Each named turn below is shown by a few rows before and after it. Which turns, in which order, take the first row of each later pair to the second? The first pair is answered.
lovum:
[ 0.41 -0.46  0.75  0.10 -2.60  0.58 -2.35  2.82  0.12 -0.50  0.25 -0.54
 -1.13 -1.98  0.57  0.32  2.15 -1.77]  ->  [ 0.43 -1.73 -0.03 -0.26 -0.38  0.47 -1.76  2.23 -0.16  0.37 -0.43  1.10
 -1.77 -3.00  1.12 -0.71  0.03 -3.00]
[-3.25 -1.16  0.36  3.25 -0.30 -1.92 -0.68  0.80  2.16 -1.53 -0.19 -0.21
  0.97 -0.67  0.31 -0.93  1.91  3.31]  ->  [-2.52 -1.72  0.54  3.17 -1.36 -1.80 -1.44  1.63  2.12 -1.72 -0.69 -0.40
  0.28 -1.01  0.40 -0.98  2.63  2.21]
[-0.18  1.41  0.15 -0.84  1.85  1.13  0.92 -1.40 -0.57  1.28  0.42 -0.26
  0.40  0.92 -0.50  0.83 -1.82  0.96]  ->  [-0.06  1.96  0.80 -0.64  0.16  1.28  0.46 -0.97 -0.47  0.77  0.89 -1.37
  0.53  1.57 -0.92  1.32 -0.44  1.54]
[ 0.76  2.02 -0.61 -0.26 -1.60 -0.56  0.04 -1.85 -0.45 -0.60  2.04 -1.05
  1.34  2.22 -1.95  1.92  1.87  1.12]  ->  [ 2.35  0.76 -0.56 -0.43 -3.01 -0.29 -1.09 -0.99 -0.34 -0.83  1.06 -1.10
 -0.19  1.77 -1.57  1.37  2.57 -1.02]
zep:
[ 3.15  0.06 -1.46 -2.32  0.50  2.10  0.99 -0.79 -1.38  0.40 -1.53 -0.54
 -1.65  1.35 -1.21 -1.22 -2.13 -4.06]  ->  [ 2.24 -0.52 -1.84 -1.93  1.95  1.71  1.47 -1.06 -1.32  0.97 -1.57  0.33
 -1.28  0.61 -0.63 -1.72 -3.10 -3.56]
[-4.04 -0.72 -0.19  3.65 -0.43 -2.88 -0.57  1.24  1.95 -1.57  1.01  1.35
  1.12 -2.46  1.43 -0.08  0.05  2.34]  ->  [-3.94  0.60  0.32  3.31 -1.04 -2.53 -0.62  0.91  1.62 -1.98  1.61  0.38
  1.68 -1.54  0.70  0.81  0.70  3.53]
[ 0.40 -1.65  0.36  0.85 -1.84  0.22 -0.72  0.92  0.82 -0.42 -0.40 -0.19
 -1.08 -0.14  0.69 -0.40  0.49 -1.07]  ->  [-0.45 -2.12 -0.17  1.10 -0.71 -0.04 -0.25  0.90  0.72 -0.30 -0.50  0.68
 -1.03 -0.66  1.05 -0.82 -0.30 -0.78]
[-1.17 -0.92 -0.17  1.14 -0.13 -1.11  0.40  0.49 -0.31 -0.42 -0.17  0.57
  0.35  0.12  2.11  0.17  0.15  0.55]  ->  [-1.33 -0.53  0.15  0.96 -0.14 -0.88  0.59  0.35 -0.25 -0.34  0.08  0.34
  0.75  0.42  1.81  0.50  0.25  1.04]
paro:
[-1.16  0.75 -0.01  0.82  0.73 -0.51  1.08 -0.13  0.22  0.07  1.26 -0.39
  1.22  0.15  0.49  0.60  0.75  1.90]  ->  [-1.55 -0.62 -0.42  1.54  0.44 -1.26  0.70  0.72  0.58 -0.20  0.92  0.20
  0.75 -0.96  1.24 -0.15  0.73  1.16]
[-0.61 -1.73 -0.37  1.39 -0.37 -0.35  0.32  1.49  0.70 -0.39 -1.12  0.82
 -0.57 -0.95  0.81 -1.53 -0.88 -1.48]  ->  [ 1.00 -1.30 -0.36  0.02 -0.36  0.60 -0.07  1.02  0.06 -0.02 -1.48  0.40
 -0.96  0.05 -0.07 -1.33 -0.93 -2.51]
[ 0.87 -2.41 -0.56 -1.17 -0.01  0.06  0.52  0.26 -1.35  1.48 -2.16  1.15
  0.61 -2.06  2.24 -1.35 -0.43 -1.85]  ->  [ 2.25 -1.09 -0.25 -2.53  0.05  0.95  0.63 -0.49 -1.91  1.85 -2.10  0.40
  0.71 -0.73  1.37 -0.93 -0.53 -1.95]
Pairs:
Between the rows of a pair lie two turns.
[ 1.80  0.00 -0.08 -3.06  3.40  1.83  0.43 -1.26 -0.95  0.73  0.42  0.44
 -0.67  1.57 -0.51 -0.73 -1.91 -0.90]  ->  [ 0.38  2.29  0.89 -2.25  1.93  1.65  0.54 -1.16 -0.50  0.02  2.07 -1.10
  0.95  2.72 -1.22  0.79 -0.33  2.24]
paro lovum
[-3.36  1.27  0.80  0.31 -0.80 -0.22 -0.71  1.12  0.91 -0.90  0.25  1.05
 -0.56 -0.86  0.84  0.73 -0.75  3.27]  ->  [-1.74  0.93  0.97 -0.13 -3.04  0.17 -1.91  2.06  0.99 -1.58 -0.33  0.16
 -1.71 -0.79  0.80  0.68  0.59  1.68]
zep lovum
[-2.73  1.19 -0.61  1.27  1.10 -1.76  1.22  0.35  0.92 -0.07  1.04 -0.36
  1.67  0.40 -0.19 -0.13  0.44  3.85]  ->  [-1.12 -2.65 -1.27  1.69  0.29 -1.98 -0.18  2.08  1.16 -0.14 -1.41  1.28
 -1.00 -1.86  1.47 -2.02  0.05 -0.74]
paro paro
[ 1.92  2.49  0.32 -2.11  4.35  1.69  0.62 -3.67 -0.85  0.51 -0.47 -0.93
  0.56  1.72 -1.21 -1.37 -2.73  1.27]  ->  [ 2.75  4.04  1.84 -1.67 -0.16  1.59 -0.83 -2.16 -0.15 -1.10  0.12 -3.80
  0.69  2.60 -1.89  0.25  1.05  1.85]
lovum lovum
[ 1.35 -0.53  0.82  1.39 -2.89 -1.58 -2.00  2.35  0.89 -2.18 -1.07 -1.15
 -1.90 -0.64 -0.35  0.84  2.86 -0.49]  ->  [ 0.13 -2.96 -0.82  1.63  1.29 -1.96 -0.74  1.53  0.77 -0.76 -2.05  1.78
 -2.14 -2.42  0.97 -1.30 -0.66 -1.67]
zep lovum
[-0.34  1.25 -0.13 -1.19  2.55  0.80  1.59 -2.68 -1.45  1.28  0.46  0.52
  1.46  1.23 -0.54  0.87 -2.27  1.21]  ->  [ 1.99  2.17  0.74 -2.15 -0.76  1.69  0.26 -1.82 -1.60  0.71  0.15 -1.27
  0.29  2.46 -1.42  1.62  0.15 -0.20]
zep zep
[ 2.43  0.88  0.61 -0.85 -2.24  1.76 -1.34 -0.12 -0.24 -1.14  0.04 -1.34
 -1.31  1.89 -0.72  0.73  1.57 -0.80]  ->  [ 2.28 -0.90 -0.77 -1.33  1.36  1.79 -0.35 -1.22 -0.73  0.18 -0.83  1.07
 -1.88  0.77  0.06 -1.08 -1.47 -2.47]
lovum lovum
[-1.98 -0.37 -0.25  1.71 -0.70 -0.83  0.00  0.35  1.32 -0.66  0.51  0.01
  0.34 -0.56  0.56  0.30  0.01  0.83]  ->  [-1.38  0.21  0.14  1.49 -1.45 -0.58 -0.29  0.32  1.43 -0.88  0.57 -0.67
  0.38 -0.02  0.15  0.58  0.85  0.82]
zep zep
[ 3.67  2.50  0.86 -3.85 -1.72  2.66 -1.09  0.38 -4.58 -1.64 -2.25 -1.40
 -3.24  0.87 -1.26 -0.51  0.96 -2.41]  ->  [ 2.19  4.04  0.59 -4.53  1.42  2.86  0.84 -1.87 -5.11 -0.59 -0.96 -1.08
 -1.47  1.99 -1.96 -0.12 -0.99  0.26]
lovum paro
[ 0.30 -2.24 -1.09 -0.23  2.15  0.02  0.72 -0.54 -0.51  1.18 -1.40  2.12
 -0.74 -1.26  0.25 -1.89 -2.35 -1.67]  ->  [ 0.51 -0.41 -0.97 -1.24  3.06  0.89  1.46 -1.82 -1.18  1.71 -0.80  1.43
  0.12  0.07 -0.71 -1.02 -2.84 -0.47]
paro zep
[ 0.39 -1.91 -1.37  1.33  1.30  1.24  1.12  0.38 -0.68  0.46 -0.83  1.27
 -0.69 -2.29  1.17 -1.74 -0.52 -1.05]  ->  [ 2.28 -0.14 -0.79 -0.89  1.37  2.81  1.06 -1.02 -1.71  0.85 -0.43  0.20
 -0.74 -0.40 -0.21 -0.85 -0.51 -1.24]
paro paro
[-2.90 -0.12 -0.04  2.58  0.53  1.51 -1.94  0.69  1.30  0.28  0.10  1.65
 -0.06  0.02  1.56  0.95 -0.60  1.03]  ->  [-2.54  0.23  0.24  2.59 -0.70  1.47 -2.51  1.10  1.30 -0.20  0.15  0.99
 -0.18  0.39  1.57  1.20  0.39  0.85]
lovum lovum
[ 0.09  0.82  0.36  0.25 -2.39 -0.41 -0.75  0.45  0.24 -1.17  1.59 -1.90
  0.88  0.10 -0.51  1.24  1.96  0.54]  ->  [-0.72 -0.49 -0.06  1.13 -2.65 -1.02 -0.97  1.22  0.77 -1.46  1.22 -1.29
  0.65 -1.12  0.28  0.72  1.99  0.21]
paro paro
[-1.05  1.91  0.91  0.72 -3.05  0.48  0.23  3.28  0.12 -1.64  1.26  0.39
 -1.16 -2.70 -0.49  2.13  1.86 -0.19]  ->  [-0.48 -0.56 -0.12  0.03 -0.51  0.60  0.65  2.98 -0.42 -0.77 -0.28  2.80
 -2.43 -4.13  0.45  0.31 -0.63 -2.78]
lovum lovum
[ 1.04 -3.24  0.06 -2.19  1.99  1.79  0.71 -1.21  1.24  2.27 -1.28  3.59
 -0.04 -0.48  1.27  0.78 -0.83 -1.58]  ->  [-1.23 -0.45  0.47 -1.48  2.31  1.40  1.88 -2.22  1.38  2.23  0.81  2.40
  2.38  0.81  0.35  2.58 -0.26  2.63]
zep lovum
[ 1.59 -1.68 -2.17 -1.96  4.02  1.43  1.36 -1.22 -0.97  2.47 -0.35  2.80
 -0.33  0.14 -1.57 -1.57 -4.18 -0.21]  ->  [ 1.33  1.19 -1.31 -2.52  3.48  2.08  1.88 -2.12 -1.24  2.34  1.21  1.08
  1.06  1.95 -2.83 -0.06 -3.29  2.17]
paro zep
[ 2.75 -0.74 -2.35  0.80  2.05  2.45  0.59 -2.15 -0.14  2.14  0.39  2.67
  0.32  0.41  0.98 -0.12 -0.95  0.76]  ->  [ 2.88  0.91 -1.63  0.32  0.94  2.92  0.64 -2.41 -0.31  1.91  1.19  1.39
  1.02  1.50  0.15  1.09 -0.15  1.92]
zep zep
